Each path below is one point turned by a fixed rotation once a step. After each direction that follows a path, write how fast that rotation turns it, in deg/step (0 if it stays still).
Each turn is a multiple of 5 degrees from 10 to 175, or 0.
Each row of a path follows its step; steps can be skipped.

step 0: [-0.49  0.57 -4.22 -0.84  1.44  1.84 -1.16 -0.26  0.07  0.76 -0.43 -1.50
  0.02 -0.34  2.04  0.26 -0.08  2.23 -2.19 -3.87  2.86  3.00  1.14  0.26
  2.94  2.99 -0.74  0.79  1.75  0.37]
step 1: [ 1.33  1.37  2.70  0.31 -2.41 -1.19 -2.78 -3.08 -1.76  0.51 -0.69  1.71
  1.81  1.64 -1.23 -0.17  1.07 -0.97  1.36 -1.67  1.20  0.47 -0.77 -0.06
  1.83  0.67  4.32 -3.83  1.74 -0.62]
step 2: [-1.31 -4.61 -0.85 -0.62 -1.45  0.66  0.42  0.03  0.43 -1.65  0.61 -0.12
  0.29 -3.57  0.27 -0.23 -0.41 -2.41  2.09 -1.59  2.06  0.23 -0.77  3.49
  2.35 -0.39  1.20  1.48 -4.17 -1.69]
step 3: [ 2.47 -1.18  0.31  0.24  3.80  1.46 -2.58  1.89 -0.85  2.55 -2.35 -2.39
  0.08 -1.36  2.60 -0.62 -0.11  0.06  3.80 -0.22 -0.89 -3.25  1.43 -1.89
  0.35  1.23  1.68 -0.13  1.36 -0.45]
step 4: [-0.02  1.09  4.69  1.17 -0.34  3.44  0.54 -1.89  1.52 -1.30  0.14 -0.51
  0.43  0.73  0.73  4.45 -0.40 -0.79 -0.94 -1.78  1.66  0.28  2.91 -0.74
  3.73  0.34 -2.22  0.07 -0.43 -0.37]
step 5: [ 1.02 -2.20 -1.03  1.67 -3.39 -0.80 -0.89  1.04 -2.99 -1.29 -0.99 -2.49
 -1.76  0.43 -1.33 -0.34  3.08  0.71  0.49  0.17 -0.80  1.56  3.55  3.59
  0.61  2.94  0.68 -0.09  2.55 -0.04]
step 6: [ 0.70  0.11  3.71 -2.23 -1.20  2.45  0.08 -3.41 -1.70 -0.51  2.41 -1.95
 -0.42 -2.87 -1.38 -1.46 -1.33 -3.55  0.43  1.51 -1.78 -2.18 -1.23 -0.12
 -1.70  1.29  2.21  0.04 -0.99  0.88]
step 7: [ 0.67 -1.93  0.30 -0.27  1.12  1.04  2.06  1.50  1.20  0.75  3.57 -1.71
 -3.93 -1.98  2.18  0.71  1.97  1.53  0.69 -0.69  2.66 -1.10  0.68  0.48
 -0.22 -2.51 -0.49  3.58  2.42 -2.26]
step 8: [ 1.27  2.81 -1.09 -2.67  0.88  2.09  0.45 -1.95 -0.54 -1.66 -0.73 -1.44
 -1.76  1.40  1.73 -0.13 -0.15  2.09  0.44  2.53 -0.69 -1.35  0.60 -0.50
  2.55  1.96 -1.69 -4.95  2.97 -0.42]
step 9: [-1.29  0.18  0.40 -2.01 -4.66  0.54 -2.13 -1.99  0.33 -2.34  2.70 -0.43
 -2.60  3.19  1.77 -0.08  0.94  0.20 -1.10 -4.18 -0.13  2.52  0.66  0.13
 -0.67 -0.61  1.00  0.64 -1.64  0.84]
step 10: [-0.60 -3.69 -1.80 -0.53  1.06 -0.83 -1.85 -0.55 -5.31 -3.07  1.13  0.67
  0.29 -1.80 -0.09 -2.09 -1.65  0.68  0.62  0.30  2.15 -1.29 -1.67  0.34
 -1.39 -0.27  1.60 -0.97  2.94 -1.40]
step 11: [ 2.17 -1.41  1.63 -1.83  1.39  0.31  1.34 -2.02  3.23  0.01  0.84  0.47
 -1.07  1.17  1.43  2.61 -1.87  1.91  2.57 -0.10  0.62 -2.75 -1.22 -1.20
 -1.43  0.95  2.59 -0.57 -3.46 -3.02]
Directions:
[ 0.52  1.14  0.52 -0.32  0.42  0.42 -0.49 -0.58  0.61  0.02 -0.13 -0.22
  0.42  1.90  0.13 -0.01 -0.42 -1.51 -0.07  0.35  0.38 -0.69 -0.02  1.05
 -0.72 -0.29  0.56  0.38 -0.14 -0.44] => 145
[-0.01 -0.31 -0.01  0.94  0.08 -0.27 -1.25  0.59 -0.36  0.69  0.62 -0.64
  0.53  0.07  0.63 -0.19 -0.40 -0.23 -0.32  1.02 -1.19  0.38 -0.58  0.07
  0.19 -0.18  0.05 -1.11  1.22 -1.26] => 155
[ 0.46 -0.86 -0.19  0.23  0.86 -0.30  1.10  0.13  0.28  0.01  1.60  0.16
  0.66 -0.87 -0.16 -0.63  0.26 -0.21  0.34  0.37 -0.11 -1.05 -0.03  0.56
 -0.23 -0.60  1.60 -0.32 -0.67  0.09] => 85
[ 0.17 -0.11 -0.33  0.32  1.20  0.59 -0.65 -0.59 -0.40  0.09 -0.30  0.31
 -0.97 -0.81  0.55 -1.01 -0.42 -1.00 -0.98 -1.29 -1.14  0.34  0.53 -0.29
 -0.69 -0.52  0.09  0.35 -0.19  0.34] => 110
[-0.53  0.16  1.14  0.41 -0.88 -0.39  0.12 -0.60  0.10 -0.19  0.74  0.55
  0.36 -0.19  1.38  0.86  1.23 -0.40 -0.73 -0.43 -0.54 -0.17 -0.71 -0.29
  0.32 -0.72 -0.40  0.76 -0.94 -0.62] => 145
[ 0.95 -0.29  0.53 -0.16  0.10  0.26 -0.13  0.87 -0.24  0.25  0.73  0.82
  0.65 -0.15  1.03 -0.25 -1.33  0.35 -0.43 -0.11  0.57 -0.67 -0.48 -0.45
 -0.12  1.14 -0.33  1.51  0.72  0.39] => 100
[ 0.39 -0.65  1.10  1.09  0.36  0.05  0.08  0.45 -0.17  0.03 -0.28 -0.67
  0.21 -0.25 -1.31  1.06  0.32 -0.49 -0.25  0.60 -0.97 -0.58  1.28  0.11
 -0.48  0.84 -0.75  0.74 -0.37  0.09] => 40

step 0: [ 1.60  0.35 -0.20  0.54 -1.60 -3.30  1.39  0.88 -0.98 -2.66  1.16  0.69
  0.00  0.90 -0.59  0.54 -2.04 -1.52 -2.16  0.77 -0.07  0.00  2.77  0.83
  0.35 -2.25  1.47 -0.58  1.84 -3.22]
step 1: [-2.22  2.34 -0.28  1.63  0.61  1.97  2.71 -2.31  1.22 -1.22 -0.48 -1.74
  0.40  1.04  1.21 -0.18 -2.71 -0.30 -1.17  1.34 -1.38 -0.89 -0.97  1.18
 -2.00  2.79 -0.63  0.36  1.99 -0.26]
step 2: [ 0.19  0.35 -0.85  1.29 -0.77  4.28 -3.36  1.03  1.08  1.56  0.90  1.48
  2.46 -1.62  0.87  1.71 -1.43 -0.59  0.74  1.06  1.81  0.98  1.92  0.53
  1.10  0.62 -1.34 -0.93  1.21 -0.08]
step 3: [ 0.63  0.70 -1.15  0.34  0.44 -2.70 -1.33  3.22 -2.24 -0.13  1.08  0.54
  1.63  0.79  0.50  1.04 -2.88  2.15  0.61 -1.08 -0.64  0.45  0.77  1.10
 -1.92  0.98  1.91  0.24 -1.89  2.83]
step 4: [-0.07 -0.31 -2.39 -2.05  0.29 -0.68  0.10 -3.97 -1.38 -2.40 -0.18 -0.99
  0.21 -0.54 -2.29  0.48  0.77  1.70  0.84  1.35  3.00  1.34 -0.77  1.93
 -0.09  2.00  1.68  1.39 -0.56 -0.96]
step 5: [-2.60 -0.53  1.39  0.22  0.06  3.23 -2.02 -1.33  0.10 -0.32  0.44 -0.94
 -0.42  3.25  1.43 -1.86  1.16  0.91  4.01 -0.73 -0.01 -0.37 -1.36 -0.10
  1.25 -0.53  0.30 -1.78 -1.71 -0.03]
step 6: [ 2.73 -0.79  1.96 -1.86  1.17  0.03 -1.33  0.97 -0.13  1.88 -2.10  2.52
  0.65  0.89  0.05  2.91  1.64  1.24 -1.39 -1.75  0.05 -0.88 -2.74 -0.25
  2.34 -0.89 -0.08  0.75 -1.00  1.44]
step 7: [ 0.45 -1.15 -1.10  0.19 -0.90 -3.74  1.81 -0.05 -0.65  1.22  1.36 -1.78
 -0.85  0.65 -1.71 -3.71  1.48  0.87 -2.79 -0.86  0.64 -0.22  0.55  0.61
  2.84 -0.60 -1.13  0.40 -1.94  0.96]
step 8: [-1.01 -1.34  2.00 -2.48  1.43  1.83  2.16 -1.16  0.85 -0.33 -0.61 -2.03
 -1.63  0.45 -1.51 -0.60  2.07 -1.15 -0.27  3.28 -2.56 -0.84  1.90 -0.66
 -0.31 -1.84  1.63  0.44  1.71  0.14]
step 9: [ 0.01  0.54  1.93  0.37 -0.23 -0.72 -1.48  1.87  3.12  0.92 -1.09  2.59
  0.76  0.80  1.34 -2.13  1.91 -3.78  0.28 -0.54 -1.22 -0.45 -0.50  1.16
 -1.22  1.15 -2.15  0.60  2.06 -1.60]
step 10: [ 3.36  0.93 -0.24  2.50  2.83 -1.04  1.44  0.94  1.90  0.31  1.93 -0.36
 -0.08 -3.90  1.73  0.14 -1.56 -0.70 -1.67 -1.14 -1.10  1.60  0.11  0.30
 -0.14 -1.56  0.68 -0.04 -0.50  0.58]
step 11: [-1.42  0.20 -0.85  0.81 -0.84  0.03  1.51  1.75 -0.98 -0.04 -0.40 -1.87
 -2.90 -0.46 -0.60  0.27 -1.11 -1.21 -0.74  2.57  2.89  3.10  1.22 -1.66
 -3.19  1.53 -0.86  1.36 -0.32  0.53]
Directions:
[-0.20 -0.08  0.75 -1.50  0.73 -0.18  0.84 -0.02  0.52  0.03 -0.56 -0.99
  0.37 -0.63  0.94  0.71 -1.25  0.51  0.46 -0.17 -1.12 -0.12  0.14 -0.71
  0.34  0.60  0.13  0.64 -0.56  0.12] => 155
[ 0.10 -0.47 -1.15 -0.59  0.11 -0.77  0.56  0.25 -1.74 -0.47 -0.20 -0.27
 -0.59  0.31 -0.19 -0.60 -0.33  0.42  0.52  1.02 -0.24  0.17  0.71  0.24
 -0.27 -0.93 -0.40  1.41  0.34 -0.42] => 95
[ 0.40  0.45  0.04  0.33  0.95  0.30  0.33  0.62  0.22 -0.51  0.87  0.48
  1.01 -0.38  0.31 -0.60 -1.46 -1.19  0.03  1.49  0.87  0.28  0.02 -0.04
 -0.85  0.56 -0.01  0.08  0.19  0.37] => 40
[ 0.99 -0.57 -0.64 -0.11 -0.26  0.56  0.01 -0.88 -0.31  0.15  1.64 -0.63
  0.18  0.25  0.24  0.11 -0.23 -1.46  0.76 -0.75 -0.69  0.31  0.97 -0.22
  0.58 -0.52 -0.18 -0.56 -0.79 -0.05] => 140
[-1.29 -0.36 -0.35  0.54 -0.13 -0.58  0.52  0.44 -0.27  0.62 -0.07 -0.45
  0.28  1.35  1.02 -1.04  0.02 -0.27 -0.05 -0.92 -0.11 -0.22 -0.02 -0.03
 -1.24  0.89 -0.91 -0.17 -0.80  0.45] => 175
[-0.38  0.86 -0.50  0.22  0.97 -0.59 -0.87 -0.75 -1.37  0.17 -0.31 -0.18
  1.16  0.46 -0.13  0.37  0.53  0.20  1.00  0.48  0.58 -0.41 -0.26 -0.87
  1.03  0.58  0.38 -0.33 -0.42  0.66] => 35

step 0: [-0.29  0.26 -0.54 -1.38  2.92  0.68 -1.38  0.01 -1.68  0.59 -4.03  0.26
  3.06  1.30  0.03  0.23  0.96 -0.55  0.11  0.92  3.52 -0.48 -1.40 -0.92
  3.31  0.79  1.83  0.19  3.92 -0.25]
step 1: [-3.53 -2.50  1.98  0.60  0.10 -1.76 -0.27 -0.07  0.15  2.78 -1.46  0.31
  2.22 -0.82 -3.92 -1.40  0.40 -1.78  0.95  0.23 -2.58 -1.45  1.32 -0.12
 -1.52 -1.05  0.28  0.84 -0.98 -3.40]
step 2: [ 1.47 -0.61 -1.27  0.06  4.43 -2.96 -1.93 -0.89  1.13  1.13 -0.14 -1.90
 -2.29  0.15  0.57 -3.17 -2.25 -1.94 -1.75 -0.60  0.11  2.43 -1.23  1.40
  0.55 -0.46  0.50 -1.01 -2.85  0.82]
step 3: [ 0.10  3.00  5.26 -2.37  2.72 -1.76  1.04  0.49 -1.40  0.51 -1.28  1.37
  0.37 -0.86 -0.58  0.71  0.18  0.07 -1.81 -0.41  2.95 -2.09  0.47 -1.93
  0.83  0.60  0.62 -2.64  1.57  0.96]
step 4: [-1.05 -0.68 -2.22  0.15  1.56  0.89 -2.07  2.01  3.21 -0.78 -2.40  1.79
  1.06 -1.25 -1.07 -1.08 -0.54 -1.79 -0.74  1.52 -2.35 -4.05  2.03  0.72
  0.61 -1.16 -0.56 -1.50  1.86 -3.13]
step 5: [-2.07  2.11 -1.26  1.00  1.89 -2.62 -2.58 -0.41 -2.23  1.02 -2.65 -1.19
 -0.36  1.38 -2.00  0.64 -2.97 -0.37 -1.17  0.40 -0.58  2.69  1.83  2.10
 -0.27  2.78  0.95  1.98 -1.22  0.74]
step 6: [ 0.92 -0.60  2.54 -2.83 -0.58 -1.55 -1.94  0.43 -0.37  3.62 -4.45 -0.04
  0.79  0.95  0.29 -1.21  2.39 -1.83  0.97 -0.51  2.26 -0.04 -1.74 -1.30
  2.50 -1.59 -0.07 -1.26 -0.12  1.34]
step 7: [-2.87 -2.42  0.15 -1.03  3.43 -1.67  1.33 -0.35  1.67  1.02 -0.16  0.76
 -1.66 -0.73 -0.71 -0.79 -0.07 -0.01 -1.17  1.60 -1.96 -2.31  2.23 -2.32
 -2.83 -2.18  3.21 -1.47 -0.73 -1.48]
step 8: [ 0.58  2.14 -0.68  1.18  5.70 -1.05 -0.22  0.39  2.02 -0.48 -0.53 -1.79
  0.84  0.45 -0.59 -0.64 -1.75 -1.59 -1.80 -1.37  0.80  2.01 -0.63  2.00
  2.29  0.61  1.20  1.38  3.04 -0.46]
step 9: [-1.78  0.26  3.44 -1.26  0.33 -0.85 -1.31  1.46 -3.31  0.00 -1.98  1.24
  2.51 -1.36 -3.86  0.50  0.83 -2.42 -0.59 -0.11 -0.33 -0.14 -0.13 -1.69
  2.34  1.72 -2.05 -2.50 -0.58 -1.27]
step 10: [ 0.04 -1.09 -1.96  0.88  1.63 -0.73 -4.64 -0.14 -0.20  1.36 -1.56  1.09
 -1.06 -0.89  0.39 -4.17 -1.44 -0.64 -0.56  2.50  0.75 -2.73  0.86  0.77
 -2.16 -2.73 -0.14 -0.87 -1.54 -1.13]
step 11: [ 0.04  2.22  1.96 -1.19  2.43 -3.18  0.92 -1.84  1.47  2.42 -2.68 -0.74
  0.06  2.18 -0.13  0.15 -3.05  2.24 -1.88 -2.44  0.62 -0.96  1.66  1.05
  0.41  2.37  1.97  0.51 -0.29  1.25]
Directions:
[-0.75  0.58 -0.83  0.60  0.19  1.31 -1.22  0.75 -1.04 -1.15 -0.43  0.22
  0.92 -0.04 -0.74  0.39  0.21  0.21 -0.51  0.21 -0.28  0.26  0.15 -0.31
  0.39  0.31 -0.76  0.43  0.92 -0.49] => 80
[-0.08 -0.81  0.86  0.00 -0.91 -0.73 -0.24  1.40 -0.72 -1.19 -0.09 -0.02
 -0.79  0.29 -0.58 -0.63  0.14 -0.74 -0.19 -0.19 -0.22  1.15 -0.03  1.25
  0.57 -0.24  0.21  0.26 -0.62  0.28] => 100
[ 0.05 -0.57  0.13  0.32 -1.01  1.43  0.39 -0.60  0.88 -0.53  0.41  0.80
 -0.66  0.05 -0.12  0.98  0.31 -0.07 -0.60  0.15  0.80  0.21 -1.34  0.29
 -0.79  0.65 -0.40  0.91 -0.51  0.21] => 0
[ 0.22  0.14 -0.48 -0.20 -0.30 -0.29  0.14 -0.27  0.26 -0.18  0.66 -1.52
  0.40  1.27 -0.06  0.13 -1.35 -0.35 -1.70  0.78  0.59  0.14  0.55 -0.35
  0.28 -0.62 -0.38  0.70 -0.39  0.01] => 125
[-0.16 -0.04 -0.48  1.64  0.46  0.24 -0.06  0.34  1.17  0.71  0.53  0.03
 -0.46  0.42 -1.66 -0.17 -0.03  1.44  0.13 -0.11 -0.06  0.18  0.46  0.49
  0.70 -0.24  0.12 -0.36 -0.49  0.73] => 120
[-0.07 -0.27  0.55 -0.74 -0.75 -0.15 -0.23 -0.64 -0.21 -0.04  0.01 -1.09
 -0.88 -0.49 -1.19  0.06 -0.17  0.17  0.50 -0.15  0.92 -0.49 -0.40 -0.70
  1.32  0.79 -0.23 -0.09  1.46  0.66] => 125
